In the data rows, the value 128 means zero.
Here are some points, one per row:
[ 77  75 122  86 120 111 133 100  89  90  54  75  72 135 160 205 162 168
 148 124 135  81 116 110 122 123  78 103 116 154 153 131 148 119 175 137
 150 128 105 174 107 211 137 118 144 150 134 147 150 145 187 139 149 189
 137 153  99 115  96  78  77]
[150 162 122 156  92 163 158 112 156 150 183 151 120 124 171 161 165 165
  74 131 105 167 120 144  79  99 136  93 153 144 115  86 132 140 150 167
 131 119 100 130 158 164 143 169 106 114 118  83  95  61  84 106  87 126
 188 103 154  56 149 104 170]
[114 101 102 145 200 147 115  63  93 149 185 158 161 153 132 107 112 107
  72 121  85  47 129  89 154 143  97 129 145 150 160 148 131 125 142 149
 117 146 106 121  45  19  91 121 124 221 176 142 121  97 101 141 131 135
 144 132 149 169 122  74  99]
[139 125 182 111  80  98 156 210 205 172 173 137 121  89 116  59  94 150
  78 190 156 109 145 108  96 125 121 159 138 110  97 114 134 120 125 113
  92  70 136 173 127 167 139  86 128 135 127 114  89 146 106 161 157 126
 193 176 148 161  92  47 113]
[161 142 157 160 140 136  97 185 155 131  65  73 112 108 114  84 156 122
 156 171  94  64  99  66  59 145 180 171 130 148 105 129 169 141 126 123
 148 121 106  69  73 125 156 179 156 130  98  78  82 141 146 140 126 117
 134 131 145 186 175 205 104]
[150 143 139 209 146  73 100  59  93 142 117  97 128  91  90 113 116  92
  85 109 210 194 139  94  74 105  86 104 159  70 132 128  39 111  97 112
 162 153 160 174  77 142 191 164 167 161 121 125 149 157 145 135 146 122
 165 154 107 148 118 140 128]
[130 112 171 172 122 114 121 127  93 152 140 172 148 126 144 115 173 179
 188 168 136 182 158  87  65  99 111 106  98 102 139  84 148  97 108 181
 164 155 160 121 139 155  55  77 126  84  79  95  95  81 135 114 125 114
  83 162 152 116 179  95 145]
[113 102 116 174 213 134 114 181  77 166 192 118 134 109 143 133  99 126
  82 106 118 145 156 185 161 164 128 163 191 156 170 214 164 137 142  86
 107 112 144 138  79 154 158 113 130  88  68 133 124 130 140 116  85  79
 128 101 143 121 131 126  54]
[120 108 143 132 116 120 149 135 111 114 133 133 125 176 141 172 140 128
 114 139 161 141 102 156  88  41 116 122  70  59 144 168 132 162 122 130
  88 116  91 105  65 139  88 156 163 159 181 187 151 196 157  84 104 111
  45 113 132 128 101 135 132]
[152 160 129 118 160 163 125 130 150  87  69  84 102 144 114 123  98 130
 172 102 182 161 142 172 138 184 160 138 155 170 128  70 144 130 110 111
 175 147 115 135 116  72 109  69  70 116 112 134 114 114 109  11  88 151
 195 181 182 156 115 142 104]
[122  79  70 122 161 192 247 158  94 114 143 137 128 124  99 140  97 110
 168 120 200 221 124 123 140 111 132 198 142 120 146 174 124 159 127 122
  57 105 107 124 206 108 133 124  84 111 120 113 111  89 136 170 154 127
  95 108 133 136 108 110  93]
[130 154 137  63 148 114 109 171 120 113 177 150 119 101  74  56  99  94
 136 111 142 185 181 137 140 148 128 183 190 185 178 212 129 129 130 120
 140  94  88  96  80 103 131 136 149 164 134 119 146 118  92 119 122 157
  68 104  55 118 144 128 169]
[132 114 148 102  86 108  74  61 174 120 157 134 151 149 167 107 160 130
 150 101 103 126  91 107 115  78 117  85 160 160 149 146 152 155 159 104
 118  69 121 133  88  98  76 120 102  92 135 129 131  48 139 167 154 146
 234 140 123 144 172 223 129]
[159 115 107 104 120 154 149  39  66  81 164 115 136 113 133  95  93 224
 159 153 144  95 157 163 100 155 119  65 133 135  48  71  92  91 149 113
 134 140 141 169 125 169 124 192 186 152 159 147 119 107 121 133 117 129
 130 107 108  84 147 151 118]
[143 110 121 104 115  90  59 161  52 121  87 125 140 143 173 144 148 121
  96  97 100  86  95 143 115 136  81 138 143  28  77 154 170 188 189 140
 123 127 151 143 147 107 162  89 104 100 111  86 121 163 127 168 127 173
  97 142 181 119 158 162 180]
[120  86 121 155  82 137 104 124 242 171 116 132 131 106 154 130 109 154
 129 115 118 176 116 149 188 199 156  88 132 156  93  56 120 137 155 186
 148 126 123 146 119 141 110 168 127 159 126 122 143 111 157 119  93  91
  43 102 146  74 137  55 101]
[136 137 156 121 129 135 179 138  88  85  75 118 109 108 176 127 145 164
  85  64  70  89 103 178  75 102 167 129 161 169 127 131 122  96 112 112
 100 129 146 110  86  40  76 123 159 143 132 125 160 121 153 214 160 108
 204 170 129 130 133 118 185]
[109  93  56  56  89 124 113 212 223 211 187 137  92 115 122 174 149 163
 109 127 160 119 122 129 118 161 127 102 125 133 136  58  70  74 107 106
 111 146 149 116 146 105 129 142 132 115 125 124 146 129 122 163 116 154
 188 139 159 134 120 216  91]
[108 157 197 194 151 159 113 160 141 140 110 119  67  97 104 158 146 152
  87 121 118  90 129 125 171 153 115 159 117 123 111  57  55 113 153 154
 139 152 175 161 163  82 154 155 156  90 139 177 142  44  83  89  81 131
 122  94 142 126 108 144 126]
[158 113 133  89 116  85 125 127 149 176 107 148 214 151 137 104 145  84
  94  71 129  83 130 130 113 114 164 147 108 161 125  58 149 138 102 105
 174 122 122  92 209 161 153  93  88  98  96 120 123 171 187 120 128 131
 145 140  89 156  83 148 158]
[136 160 110  98 103  87 137  76 100  95 163 132 111 179  97 197 142  80
 178 165 100 100 106 111 168 168 157 192 115 117 118 134  93 119 121 135
 106 145 134 134 167 123 120 117 121  87 122 142  99 181 136 151 186 129
  86  79  81 107 132 133 171]
[136 117 128 211 158 181 166 118 193 109 117 107 141 129  90  51  98  47
 136 114  84  88 147 125 119 126 109  85  96 190 148 159 158 118 123 133
 175 123 149 106 189 168 108  75  74 106 139 155 187 216 119 114 110 141
 132 142 138 105  89 156 142]
[101 148 154 165 171 208  94 128 130 133  71 177 135 158 143 111 118 164
 113  87  72 123 141 139 144 110 140  61 129 149 135  76 105 122 101 147
 126 140 113 146 165 255 137  96 104 151 105  82 132 123 117 101 151 140
  56 118  60 161 151 168 142]
[ 91 132  98  62  84 135  89  75 119 116 138 158 128 142 116 141  91  51
 139 144 125 184 128  97 167 106 164 190 103  87  98 148 128 123 102 121
 133 160 146 108 124 110 166 141 176 130 157 173 172 181 123 118 109 100
 100 120 154 146 172  71  79]
[115 135  95  71 139 100 213 104 150 125 144 167 117 116 145 163 120 108
 158 140 141  82 111  67 141 143 123 134 104  89 159 233 174 168 111 119
 100 137 125 147 172 112 135 166 102 127 147 127 134 131  94  59 135  88
  59 112 102 138 138 158 184]
[121 210 110 115 130  78  39 138  62  74 112  98 152 149 115 140 124 136
 140 158 200 132 119 158 145  80  78 118 106 138 151 139 138 148 138  95
  94 163 162 157 175  74 114 144 112 136 150 127 103 186 175 179 143  95
 141  93 140 126  75  87 120]
[108  86 140 158  98 111 144 124 102 126  52 118 135 101 114 108 137 147
 130 191 119 196 190 185 209 170 146  52  48  86 137 152 139 105  98 145
 121 104  86  68 111 130 135 120 131 128 112 123 123  79  91 155 169 157
 164 154 161 148 180 136 174]
[153 209 120 131 115 128 164 166 156 121 152 111 156 151  98 167 148  89
 207 143  77 119  88 106 181  96 148 170 113  95 104 152 124 119 110 119
 152 135 122  87 126 149 154 130 164 136 160 151 123 115 102  96 133 116
 107 112  70  79  58  74  97]
Along one direction, these points spread out more than along any other. Take the direction at right angles to it along which they spread out most. Then take the direction at right angles to both along which they spread out most. Go by this last direction. How many in every 100 of the points above lie lower along it than each point below? Answers are rounded to whole numbers. More than half of the points above lie lower than the first one.
[139 125 182 111  80  98 156 210 205 172 173 137 121  89 116  59  94 150
  78 190 156 109 145 108  96 125 121 159 138 110  97 114 134 120 125 113
  92  70 136 173 127 167 139  86 128 135 127 114  89 146 106 161 157 126
 193 176 148 161  92  47 113] 14
[108  86 140 158  98 111 144 124 102 126  52 118 135 101 114 108 137 147
 130 191 119 196 190 185 209 170 146  52  48  86 137 152 139 105  98 145
 121 104  86  68 111 130 135 120 131 128 112 123 123  79  91 155 169 157
 164 154 161 148 180 136 174] 50
[130 112 171 172 122 114 121 127  93 152 140 172 148 126 144 115 173 179
 188 168 136 182 158  87  65  99 111 106  98 102 139  84 148  97 108 181
 164 155 160 121 139 155  55  77 126  84  79  95  95  81 135 114 125 114
  83 162 152 116 179  95 145] 86
[158 113 133  89 116  85 125 127 149 176 107 148 214 151 137 104 145  84
  94  71 129  83 130 130 113 114 164 147 108 161 125  58 149 138 102 105
 174 122 122  92 209 161 153  93  88  98  96 120 123 171 187 120 128 131
 145 140  89 156  83 148 158] 32
[136 160 110  98 103  87 137  76 100  95 163 132 111 179  97 197 142  80
 178 165 100 100 106 111 168 168 157 192 115 117 118 134  93 119 121 135
 106 145 134 134 167 123 120 117 121  87 122 142  99 181 136 151 186 129
  86  79  81 107 132 133 171] 79
[115 135  95  71 139 100 213 104 150 125 144 167 117 116 145 163 120 108
 158 140 141  82 111  67 141 143 123 134 104  89 159 233 174 168 111 119
 100 137 125 147 172 112 135 166 102 127 147 127 134 131  94  59 135  88
  59 112 102 138 138 158 184] 43
[161 142 157 160 140 136  97 185 155 131  65  73 112 108 114  84 156 122
 156 171  94  64  99  66  59 145 180 171 130 148 105 129 169 141 126 123
 148 121 106  69  73 125 156 179 156 130  98  78  82 141 146 140 126 117
 134 131 145 186 175 205 104] 21
[150 162 122 156  92 163 158 112 156 150 183 151 120 124 171 161 165 165
  74 131 105 167 120 144  79  99 136  93 153 144 115  86 132 140 150 167
 131 119 100 130 158 164 143 169 106 114 118  83  95  61  84 106  87 126
 188 103 154  56 149 104 170] 61
[136 117 128 211 158 181 166 118 193 109 117 107 141 129  90  51  98  47
 136 114  84  88 147 125 119 126 109  85  96 190 148 159 158 118 123 133
 175 123 149 106 189 168 108  75  74 106 139 155 187 216 119 114 110 141
 132 142 138 105  89 156 142] 11
[132 114 148 102  86 108  74  61 174 120 157 134 151 149 167 107 160 130
 150 101 103 126  91 107 115  78 117  85 160 160 149 146 152 155 159 104
 118  69 121 133  88  98  76 120 102  92 135 129 131  48 139 167 154 146
 234 140 123 144 172 223 129] 36
